In the data rows, 128 means zero.
A hidden rule labels the rows of this table. It goes by one to three of the table's principal directions, not those with the most spread.
[88, 153, 147, 56, 152, 160, 110, 119, 125, 136, 132, 41, 190, 123, 98, 63, 78, 158, 173, 99, 124, 136, 105, 112, 72, 113, 142, 149, 139, 112, 115, 75, 130, 105, 143, 109, 164, 182, 148, 191, 106] 6
[129, 174, 89, 89, 196, 156, 104, 66, 148, 175, 168, 131, 147, 110, 138, 157, 155, 122, 134, 180, 131, 120, 111, 95, 95, 108, 104, 64, 85, 120, 143, 132, 17, 123, 50, 185, 127, 116, 112, 157, 126] 1
[118, 142, 120, 96, 134, 149, 103, 89, 164, 145, 158, 119, 142, 118, 151, 121, 154, 111, 159, 147, 136, 136, 141, 94, 79, 95, 107, 89, 139, 132, 131, 112, 127, 140, 114, 127, 144, 157, 118, 174, 119] 6
[108, 102, 126, 90, 132, 160, 102, 126, 138, 131, 158, 127, 99, 104, 109, 136, 171, 63, 127, 144, 101, 139, 186, 110, 75, 99, 99, 122, 212, 119, 127, 121, 153, 127, 111, 117, 150, 152, 132, 147, 143] 1
[78, 132, 122, 109, 121, 158, 122, 121, 139, 122, 139, 79, 157, 123, 102, 120, 111, 135, 159, 115, 142, 117, 117, 130, 93, 113, 135, 149, 151, 103, 130, 108, 123, 122, 115, 119, 144, 145, 132, 153, 128] 6
[141, 103, 132, 112, 104, 123, 134, 155, 141, 126, 123, 155, 119, 152, 124, 112, 138, 120, 133, 140, 118, 125, 134, 137, 129, 115, 105, 128, 165, 144, 134, 134, 188, 124, 125, 106, 120, 147, 145, 118, 133] 6
[158, 165, 133, 144, 132, 109, 133, 129, 121, 146, 128, 112, 142, 92, 144, 119, 76, 152, 112, 133, 114, 134, 93, 135, 152, 158, 132, 114, 75, 130, 111, 108, 90, 114, 118, 154, 138, 111, 132, 142, 98] 0
[48, 153, 119, 69, 164, 174, 129, 111, 118, 138, 134, 29, 187, 133, 71, 83, 92, 137, 155, 95, 124, 102, 111, 138, 70, 109, 132, 176, 141, 81, 136, 87, 92, 96, 123, 128, 149, 144, 129, 190, 138] 3
[94, 146, 125, 169, 167, 111, 154, 110, 87, 107, 91, 88, 162, 170, 99, 125, 98, 165, 124, 63, 169, 106, 112, 139, 161, 145, 180, 177, 54, 112, 144, 135, 71, 148, 192, 140, 105, 83, 84, 104, 143] 2
[124, 145, 115, 122, 159, 139, 140, 73, 138, 132, 132, 152, 148, 159, 166, 139, 150, 155, 136, 143, 154, 120, 123, 105, 138, 116, 140, 111, 84, 124, 139, 153, 85, 129, 97, 152, 90, 104, 119, 127, 140] 5
[89, 130, 111, 105, 148, 145, 148, 75, 142, 124, 124, 134, 168, 203, 136, 112, 167, 132, 165, 121, 163, 104, 128, 107, 104, 80, 123, 133, 119, 123, 158, 144, 136, 147, 126, 113, 89, 132, 108, 139, 154] 5
[214, 141, 141, 150, 111, 96, 115, 187, 121, 156, 141, 154, 88, 37, 133, 148, 66, 130, 76, 175, 72, 156, 104, 150, 174, 185, 110, 91, 117, 149, 90, 113, 99, 95, 77, 170, 158, 108, 163, 105, 82] 6
[102, 145, 122, 95, 136, 162, 109, 118, 148, 130, 148, 88, 165, 120, 112, 126, 113, 147, 172, 137, 138, 125, 100, 114, 92, 105, 131, 116, 146, 115, 120, 114, 120, 123, 101, 118, 146, 159, 143, 158, 116] 1
[69, 98, 126, 117, 142, 160, 120, 100, 112, 99, 128, 121, 117, 150, 116, 151, 183, 112, 140, 102, 156, 126, 168, 111, 99, 111, 158, 160, 161, 103, 143, 150, 122, 144, 140, 112, 120, 134, 119, 109, 163] 6
[102, 133, 154, 74, 188, 158, 118, 114, 100, 117, 118, 80, 143, 132, 124, 87, 117, 154, 122, 85, 114, 141, 165, 111, 123, 138, 173, 157, 129, 107, 116, 123, 126, 97, 181, 127, 133, 138, 138, 163, 149] 6
[209, 140, 147, 172, 124, 75, 144, 176, 118, 138, 114, 153, 103, 81, 136, 121, 48, 142, 68, 131, 89, 136, 125, 154, 222, 190, 130, 109, 77, 152, 113, 126, 131, 112, 144, 172, 124, 79, 136, 94, 100] 2
[193, 163, 116, 148, 134, 108, 117, 118, 142, 163, 151, 169, 113, 75, 168, 164, 115, 133, 106, 188, 113, 142, 94, 119, 153, 150, 107, 61, 76, 147, 113, 130, 64, 124, 60, 175, 132, 106, 135, 119, 93] 2
[171, 135, 125, 167, 154, 96, 141, 108, 127, 127, 113, 178, 119, 151, 167, 149, 130, 163, 103, 129, 154, 130, 137, 119, 189, 148, 152, 107, 57, 151, 134, 162, 83, 139, 144, 167, 88, 73, 98, 90, 133] 4
[167, 118, 146, 108, 107, 117, 109, 168, 147, 139, 132, 129, 123, 123, 128, 95, 115, 126, 135, 139, 105, 152, 142, 127, 107, 116, 101, 115, 172, 160, 102, 103, 178, 117, 155, 105, 154, 158, 133, 160, 109] 6
[216, 193, 123, 158, 95, 86, 144, 113, 167, 169, 139, 167, 168, 109, 204, 124, 73, 185, 146, 197, 130, 137, 23, 124, 162, 139, 96, 51, 36, 168, 103, 112, 99, 125, 53, 150, 118, 126, 147, 147, 58] 3
[196, 180, 122, 147, 101, 86, 171, 104, 169, 157, 120, 177, 179, 159, 203, 99, 83, 186, 148, 175, 137, 113, 37, 130, 183, 128, 99, 69, 30, 163, 131, 131, 146, 128, 78, 140, 84, 121, 146, 139, 87] 1
[156, 139, 134, 134, 144, 117, 126, 113, 127, 132, 128, 148, 122, 126, 160, 129, 133, 137, 117, 134, 127, 140, 136, 113, 147, 136, 136, 107, 99, 140, 121, 137, 117, 131, 138, 140, 119, 118, 122, 128, 123] 6
[56, 107, 143, 108, 137, 157, 114, 174, 89, 99, 113, 37, 131, 107, 40, 110, 94, 120, 130, 61, 118, 118, 144, 155, 107, 145, 167, 200, 179, 86, 129, 104, 148, 113, 186, 103, 169, 152, 140, 131, 146] 4
[181, 180, 123, 92, 161, 130, 106, 139, 132, 188, 158, 112, 126, 45, 138, 118, 81, 129, 92, 181, 65, 141, 95, 135, 127, 160, 94, 75, 96, 128, 103, 95, 61, 76, 63, 184, 164, 125, 155, 178, 93] 1
[175, 142, 113, 120, 91, 125, 125, 99, 192, 154, 159, 192, 139, 134, 197, 140, 153, 137, 163, 205, 140, 135, 97, 103, 115, 94, 80, 53, 124, 161, 125, 135, 145, 136, 47, 130, 111, 147, 143, 144, 100] 2
[136, 170, 117, 146, 146, 122, 142, 80, 147, 132, 129, 132, 177, 148, 161, 137, 100, 182, 158, 138, 169, 116, 73, 107, 158, 126, 149, 95, 45, 132, 136, 139, 82, 145, 101, 151, 99, 109, 119, 122, 108] 2
[186, 113, 162, 108, 79, 106, 124, 249, 114, 145, 115, 114, 93, 61, 97, 83, 50, 135, 81, 140, 43, 143, 104, 192, 161, 186, 104, 145, 176, 140, 93, 92, 203, 59, 129, 117, 175, 156, 199, 138, 100] 3
[103, 149, 146, 104, 168, 129, 153, 112, 97, 120, 98, 80, 168, 165, 124, 67, 99, 156, 126, 75, 121, 117, 125, 130, 141, 134, 158, 168, 90, 112, 130, 117, 143, 112, 193, 116, 114, 129, 125, 163, 143] 3
[162, 141, 152, 93, 117, 115, 117, 204, 133, 155, 126, 75, 134, 75, 90, 62, 34, 141, 107, 121, 68, 134, 114, 165, 140, 162, 107, 131, 144, 137, 107, 73, 169, 77, 154, 135, 176, 149, 160, 174, 96] 2
[238, 148, 146, 201, 113, 51, 150, 175, 104, 140, 105, 185, 86, 84, 160, 138, 73, 129, 58, 144, 84, 142, 101, 153, 234, 196, 120, 91, 53, 167, 110, 138, 138, 132, 146, 158, 120, 84, 136, 80, 94] 3
[107, 137, 134, 84, 196, 149, 126, 138, 88, 140, 121, 80, 129, 106, 85, 103, 93, 137, 85, 99, 92, 120, 150, 144, 141, 161, 153, 161, 116, 96, 131, 120, 77, 79, 140, 168, 136, 103, 138, 140, 150] 4
[99, 125, 82, 242, 91, 97, 145, 75, 167, 92, 120, 168, 150, 205, 140, 207, 176, 136, 187, 115, 249, 95, 104, 111, 142, 84, 142, 112, 72, 147, 168, 171, 95, 234, 151, 118, 83, 86, 39, 64, 134] 4
[164, 102, 139, 172, 95, 89, 127, 135, 118, 116, 111, 183, 84, 151, 165, 142, 186, 103, 113, 125, 137, 154, 156, 121, 128, 125, 120, 126, 135, 164, 119, 142, 162, 164, 180, 96, 124, 132, 102, 106, 130] 6
[94, 132, 119, 71, 153, 174, 99, 116, 142, 142, 153, 94, 138, 113, 116, 124, 145, 132, 146, 140, 124, 130, 139, 118, 77, 111, 126, 123, 161, 108, 125, 116, 101, 100, 100, 135, 150, 152, 140, 171, 138] 5
[166, 113, 171, 80, 141, 132, 113, 189, 83, 135, 117, 113, 93, 84, 123, 86, 104, 133, 78, 124, 52, 169, 157, 146, 128, 168, 135, 158, 179, 129, 79, 107, 155, 61, 153, 117, 163, 149, 178, 155, 126] 2
[115, 82, 111, 202, 126, 121, 123, 119, 115, 90, 127, 181, 62, 128, 121, 218, 193, 87, 98, 116, 165, 126, 193, 122, 160, 136, 156, 136, 143, 123, 147, 184, 98, 177, 144, 145, 105, 73, 85, 40, 164] 6
[162, 132, 127, 197, 137, 93, 128, 141, 101, 116, 111, 150, 102, 116, 132, 175, 121, 145, 97, 118, 146, 138, 122, 135, 178, 164, 160, 126, 78, 140, 117, 151, 72, 148, 157, 150, 123, 82, 99, 78, 123] 3
[222, 157, 136, 114, 105, 95, 126, 164, 154, 183, 142, 161, 116, 81, 175, 94, 87, 138, 94, 190, 68, 149, 101, 146, 144, 152, 71, 75, 111, 166, 96, 98, 134, 80, 86, 154, 146, 129, 155, 174, 86] 0
[149, 141, 150, 90, 192, 142, 100, 119, 95, 137, 134, 115, 110, 85, 138, 123, 124, 137, 95, 122, 96, 161, 160, 102, 133, 158, 160, 117, 114, 123, 104, 126, 83, 101, 144, 155, 146, 126, 141, 140, 127] 6
[63, 87, 120, 80, 142, 189, 87, 106, 156, 109, 159, 109, 119, 137, 106, 146, 190, 103, 165, 121, 154, 136, 205, 95, 55, 79, 136, 139, 223, 109, 134, 134, 134, 133, 132, 113, 143, 152, 114, 148, 162] 2
[92, 112, 105, 161, 130, 138, 152, 98, 127, 98, 119, 155, 137, 183, 122, 173, 165, 134, 148, 123, 177, 102, 123, 123, 142, 105, 147, 145, 123, 114, 153, 173, 113, 159, 109, 122, 82, 100, 110, 77, 157] 3
[73, 106, 151, 93, 172, 156, 122, 149, 72, 98, 102, 66, 127, 145, 70, 99, 130, 124, 118, 60, 113, 129, 167, 135, 112, 136, 173, 199, 169, 96, 124, 126, 149, 112, 206, 97, 142, 145, 134, 135, 165] 1
[82, 72, 145, 140, 151, 138, 117, 122, 86, 72, 106, 133, 89, 167, 96, 151, 198, 84, 126, 65, 152, 138, 210, 102, 122, 114, 174, 173, 179, 119, 144, 164, 174, 178, 222, 85, 119, 137, 102, 75, 175] 6
[18, 92, 116, 45, 154, 226, 52, 84, 150, 113, 184, 65, 118, 99, 86, 159, 218, 72, 186, 121, 152, 146, 211, 74, 0, 65, 137, 138, 255, 84, 131, 112, 106, 137, 114, 103, 184, 193, 119, 177, 160] 3
[247, 139, 148, 150, 102, 70, 131, 190, 133, 169, 127, 183, 78, 63, 170, 110, 75, 130, 55, 174, 58, 155, 125, 159, 195, 186, 89, 82, 99, 173, 97, 114, 141, 87, 114, 169, 141, 101, 151, 128, 90] 0
[70, 162, 116, 64, 180, 187, 129, 75, 129, 136, 148, 76, 184, 135, 117, 114, 125, 142, 163, 133, 126, 109, 101, 106, 89, 101, 137, 129, 126, 84, 133, 123, 94, 104, 75, 132, 122, 148, 152, 174, 140] 3
[198, 123, 121, 213, 61, 64, 152, 171, 122, 138, 115, 199, 76, 106, 157, 165, 133, 100, 84, 163, 110, 130, 95, 166, 177, 161, 90, 109, 102, 159, 123, 140, 143, 146, 107, 130, 123, 102, 127, 81, 106] 6
[164, 119, 133, 123, 122, 118, 127, 140, 120, 142, 133, 172, 80, 103, 154, 136, 161, 89, 88, 157, 84, 139, 147, 132, 141, 143, 101, 105, 141, 137, 126, 140, 155, 118, 111, 131, 129, 133, 149, 122, 134] 6
[101, 155, 113, 116, 146, 137, 125, 88, 147, 139, 137, 94, 178, 150, 121, 115, 119, 141, 168, 122, 160, 117, 108, 109, 91, 97, 123, 121, 102, 126, 137, 107, 90, 145, 125, 132, 129, 132, 98, 160, 117] 4
[43, 85, 129, 113, 141, 156, 100, 160, 110, 100, 123, 48, 109, 129, 34, 114, 147, 70, 130, 51, 130, 116, 208, 142, 76, 112, 142, 192, 212, 98, 148, 107, 164, 144, 230, 98, 171, 146, 89, 145, 170] 3
[41, 95, 123, 155, 122, 150, 145, 101, 100, 74, 102, 108, 138, 191, 105, 152, 176, 133, 157, 70, 188, 109, 144, 128, 111, 108, 178, 199, 146, 96, 150, 157, 132, 162, 170, 88, 103, 125, 104, 92, 172] 4
[97, 99, 116, 144, 85, 131, 120, 118, 137, 111, 132, 145, 118, 160, 120, 154, 195, 84, 168, 131, 160, 128, 131, 115, 72, 83, 107, 134, 178, 136, 141, 132, 164, 178, 131, 77, 134, 165, 110, 114, 134] 2
[234, 188, 127, 154, 117, 87, 147, 130, 142, 172, 134, 185, 132, 89, 208, 133, 85, 169, 99, 203, 91, 139, 45, 137, 192, 166, 98, 52, 37, 159, 99, 132, 99, 100, 53, 165, 113, 108, 164, 137, 79] 1
[169, 136, 114, 110, 133, 124, 151, 102, 148, 157, 139, 199, 123, 142, 180, 134, 148, 136, 109, 189, 113, 121, 115, 124, 153, 125, 95, 89, 102, 140, 137, 154, 111, 104, 42, 162, 85, 104, 150, 118, 130] 3
[149, 110, 117, 177, 69, 110, 137, 127, 162, 123, 140, 180, 107, 117, 160, 167, 137, 121, 130, 160, 150, 129, 128, 132, 144, 126, 111, 108, 135, 143, 130, 140, 133, 147, 81, 138, 114, 105, 123, 92, 114] 6
[6, 153, 108, 91, 155, 192, 110, 50, 145, 111, 148, 23, 221, 163, 89, 122, 129, 155, 226, 87, 205, 111, 105, 89, 26, 64, 162, 163, 138, 83, 138, 95, 65, 154, 123, 105, 144, 161, 94, 182, 129] 0
[177, 175, 119, 203, 137, 72, 185, 114, 119, 127, 89, 162, 164, 171, 167, 132, 73, 199, 111, 123, 157, 99, 51, 150, 236, 164, 153, 114, 0, 144, 139, 160, 93, 140, 136, 159, 67, 63, 111, 88, 116] 6
[103, 133, 113, 117, 104, 137, 134, 82, 169, 129, 138, 135, 174, 176, 151, 119, 148, 144, 190, 142, 178, 118, 102, 103, 88, 79, 113, 114, 124, 138, 144, 122, 136, 155, 100, 108, 111, 151, 115, 144, 117] 2
[216, 183, 139, 92, 121, 100, 114, 190, 154, 198, 151, 99, 140, 33, 123, 68, 11, 138, 96, 177, 43, 139, 76, 158, 146, 169, 68, 70, 101, 154, 98, 59, 125, 67, 86, 174, 182, 141, 168, 193, 60] 0
[173, 109, 157, 107, 113, 115, 111, 180, 113, 136, 121, 143, 83, 95, 140, 103, 129, 119, 92, 134, 77, 159, 153, 142, 134, 157, 119, 128, 162, 147, 102, 117, 176, 97, 156, 114, 155, 153, 160, 139, 122] 3
[48, 116, 93, 159, 123, 163, 127, 25, 170, 88, 154, 143, 164, 184, 142, 196, 197, 117, 211, 125, 234, 109, 141, 67, 84, 56, 151, 115, 132, 112, 164, 163, 95, 212, 92, 116, 88, 122, 78, 90, 143] 2
[164, 119, 113, 151, 84, 101, 138, 143, 144, 143, 129, 186, 104, 147, 148, 143, 173, 91, 127, 170, 119, 123, 107, 139, 124, 109, 73, 98, 140, 156, 137, 140, 170, 149, 104, 104, 120, 143, 128, 118, 124] 6
[216, 87, 175, 152, 132, 87, 123, 176, 83, 113, 107, 201, 42, 82, 165, 142, 123, 130, 43, 128, 82, 181, 193, 129, 208, 199, 162, 130, 131, 158, 93, 156, 144, 105, 160, 153, 122, 92, 155, 59, 126] 3
[97, 172, 101, 160, 155, 130, 127, 74, 144, 127, 133, 89, 184, 151, 125, 147, 116, 158, 172, 111, 188, 108, 89, 108, 116, 106, 148, 112, 60, 120, 141, 124, 56, 168, 142, 141, 121, 109, 75, 145, 118] 6
Here are more rows. What is the label of each one?
[42, 108, 117, 157, 118, 144, 143, 88, 126, 79, 110, 103, 156, 191, 106, 144, 162, 130, 177, 71, 202, 99, 132, 117, 114, 98, 170, 172, 124, 104, 166, 149, 147, 184, 173, 93, 103, 133, 95, 97, 158] >> 5
[110, 126, 116, 148, 89, 103, 168, 165, 125, 129, 98, 115, 150, 175, 93, 94, 107, 123, 133, 108, 127, 87, 83, 180, 139, 122, 99, 165, 122, 127, 154, 118, 180, 130, 150, 99, 116, 132, 124, 130, 137] >> 3
[164, 153, 123, 136, 123, 117, 131, 130, 134, 153, 142, 138, 127, 92, 142, 133, 104, 121, 113, 162, 102, 133, 102, 132, 136, 139, 101, 99, 111, 135, 114, 115, 105, 117, 85, 149, 135, 119, 138, 139, 103] >> 5
[78, 105, 122, 136, 178, 150, 113, 77, 110, 96, 127, 126, 111, 161, 121, 161, 199, 100, 131, 85, 167, 131, 204, 89, 110, 105, 167, 146, 139, 113, 146, 161, 103, 169, 188, 125, 113, 110, 77, 109, 174] >> 6
[138, 136, 137, 135, 138, 119, 133, 120, 118, 113, 111, 136, 141, 159, 144, 123, 136, 149, 143, 115, 143, 131, 110, 116, 146, 126, 148, 122, 101, 138, 127, 144, 153, 147, 163, 104, 114, 143, 130, 119, 129] >> 4
[165, 133, 134, 133, 115, 104, 129, 150, 144, 147, 129, 133, 125, 106, 136, 107, 85, 143, 108, 137, 115, 135, 133, 141, 146, 147, 115, 119, 113, 147, 119, 107, 118, 108, 127, 157, 136, 107, 122, 137, 107] >> 0
[231, 132, 155, 220, 75, 46, 161, 153, 127, 113, 91, 208, 111, 138, 204, 136, 88, 183, 103, 136, 144, 152, 91, 137, 231, 175, 148, 104, 47, 185, 103, 150, 160, 151, 159, 129, 94, 91, 128, 68, 88] >> 6
[89, 167, 131, 96, 145, 138, 140, 102, 123, 139, 119, 57, 202, 152, 111, 71, 81, 164, 167, 98, 141, 115, 80, 127, 93, 112, 136, 155, 93, 113, 129, 86, 108, 118, 141, 117, 137, 150, 123, 182, 112] >> 0
[170, 133, 130, 197, 80, 75, 155, 159, 144, 121, 106, 152, 127, 136, 145, 125, 84, 148, 119, 120, 140, 116, 101, 156, 192, 150, 124, 119, 82, 156, 132, 130, 167, 149, 162, 128, 113, 101, 112, 102, 108] >> 2
[126, 136, 104, 100, 116, 136, 126, 137, 165, 165, 151, 119, 143, 123, 108, 110, 117, 109, 135, 162, 112, 110, 119, 144, 91, 103, 71, 112, 154, 131, 139, 101, 118, 107, 80, 145, 140, 130, 123, 168, 121] >> 4
[86, 134, 91, 118, 111, 157, 124, 104, 169, 139, 155, 121, 153, 131, 112, 156, 138, 126, 168, 159, 161, 99, 96, 129, 94, 98, 106, 110, 135, 111, 155, 127, 95, 135, 50, 143, 125, 132, 127, 129, 127] >> 3
[82, 88, 116, 191, 105, 115, 155, 136, 107, 80, 94, 142, 114, 197, 98, 161, 175, 111, 135, 81, 175, 100, 143, 148, 145, 114, 151, 182, 141, 120, 157, 167, 162, 176, 189, 88, 97, 108, 90, 72, 171] >> 4
[255, 166, 135, 162, 75, 58, 172, 149, 152, 175, 119, 235, 120, 115, 232, 113, 86, 172, 89, 217, 85, 137, 41, 153, 217, 169, 76, 54, 40, 184, 107, 138, 152, 97, 45, 155, 90, 107, 177, 116, 75] >> 4
[127, 105, 139, 106, 128, 135, 127, 148, 116, 124, 122, 136, 106, 128, 122, 117, 140, 119, 111, 124, 108, 134, 154, 136, 127, 135, 129, 146, 160, 125, 126, 133, 153, 109, 135, 122, 130, 135, 145, 124, 143] >> 6
[247, 149, 141, 150, 95, 82, 127, 169, 155, 162, 139, 194, 103, 66, 186, 134, 67, 164, 93, 197, 90, 157, 88, 138, 196, 176, 103, 58, 86, 175, 93, 125, 123, 97, 66, 171, 130, 108, 168, 110, 71] >> 2
[93, 117, 128, 132, 109, 128, 134, 156, 118, 111, 107, 92, 144, 161, 88, 109, 127, 128, 150, 93, 140, 111, 110, 151, 111, 117, 132, 165, 148, 121, 138, 119, 171, 139, 177, 85, 138, 155, 124, 135, 139] >> 5
[54, 96, 145, 87, 155, 164, 129, 90, 99, 87, 104, 104, 151, 200, 121, 106, 178, 151, 164, 71, 172, 133, 164, 101, 89, 100, 183, 190, 155, 107, 139, 144, 144, 138, 181, 85, 109, 155, 123, 124, 168] >> 2
[188, 138, 118, 184, 93, 75, 171, 89, 156, 134, 114, 223, 135, 181, 211, 139, 144, 153, 130, 164, 164, 122, 97, 118, 182, 121, 109, 87, 51, 170, 143, 159, 134, 161, 98, 141, 65, 91, 109, 89, 113] >> 2
[148, 101, 147, 126, 161, 122, 105, 146, 99, 117, 117, 144, 79, 119, 127, 137, 156, 122, 88, 105, 117, 156, 193, 119, 143, 153, 158, 138, 141, 139, 117, 144, 119, 124, 189, 137, 136, 115, 115, 108, 149] >> 6
[166, 135, 128, 206, 107, 86, 158, 110, 120, 108, 105, 186, 118, 152, 181, 165, 136, 156, 118, 131, 161, 128, 100, 127, 195, 149, 153, 114, 57, 147, 128, 167, 121, 163, 135, 132, 86, 90, 114, 73, 121] >> 2
[235, 153, 123, 240, 88, 48, 172, 137, 125, 127, 99, 234, 107, 144, 207, 178, 117, 168, 96, 171, 143, 129, 55, 145, 239, 169, 126, 79, 21, 176, 117, 177, 118, 157, 106, 144, 75, 73, 124, 55, 98] >> 1
[107, 108, 98, 169, 121, 137, 137, 72, 160, 99, 133, 192, 138, 192, 158, 200, 186, 159, 171, 148, 216, 113, 124, 98, 140, 93, 154, 110, 108, 134, 154, 188, 88, 176, 83, 136, 70, 96, 99, 61, 147] >> 4
[255, 115, 169, 190, 88, 43, 151, 223, 90, 134, 89, 208, 59, 95, 166, 120, 82, 139, 42, 149, 60, 166, 118, 171, 232, 203, 116, 118, 104, 185, 82, 139, 182, 102, 163, 130, 124, 99, 160, 77, 98] >> 2
[196, 159, 112, 85, 133, 130, 115, 128, 162, 198, 174, 169, 103, 53, 169, 126, 120, 100, 86, 220, 58, 138, 118, 130, 123, 141, 56, 51, 123, 140, 117, 110, 90, 75, 15, 188, 143, 122, 163, 170, 101] >> 4
[111, 155, 110, 121, 156, 142, 97, 114, 142, 145, 154, 81, 149, 94, 91, 143, 107, 117, 148, 130, 139, 125, 120, 112, 93, 116, 122, 104, 120, 120, 130, 102, 68, 143, 119, 151, 161, 130, 101, 150, 110] >> 6
[185, 157, 152, 66, 141, 134, 93, 185, 132, 179, 154, 86, 122, 25, 117, 84, 41, 146, 93, 164, 47, 162, 117, 145, 119, 172, 104, 103, 145, 133, 80, 68, 101, 47, 88, 168, 191, 146, 179, 189, 81] >> 2
[236, 185, 157, 81, 122, 94, 134, 163, 143, 190, 136, 136, 146, 62, 177, 51, 30, 159, 98, 184, 41, 151, 64, 140, 167, 170, 80, 65, 77, 162, 92, 79, 156, 64, 79, 156, 150, 152, 195, 185, 61] >> 0
[180, 132, 140, 103, 121, 113, 123, 169, 127, 160, 132, 140, 109, 94, 132, 100, 102, 121, 95, 158, 74, 144, 126, 145, 132, 147, 93, 113, 143, 147, 107, 106, 139, 88, 109, 140, 148, 135, 154, 150, 109] >> 1
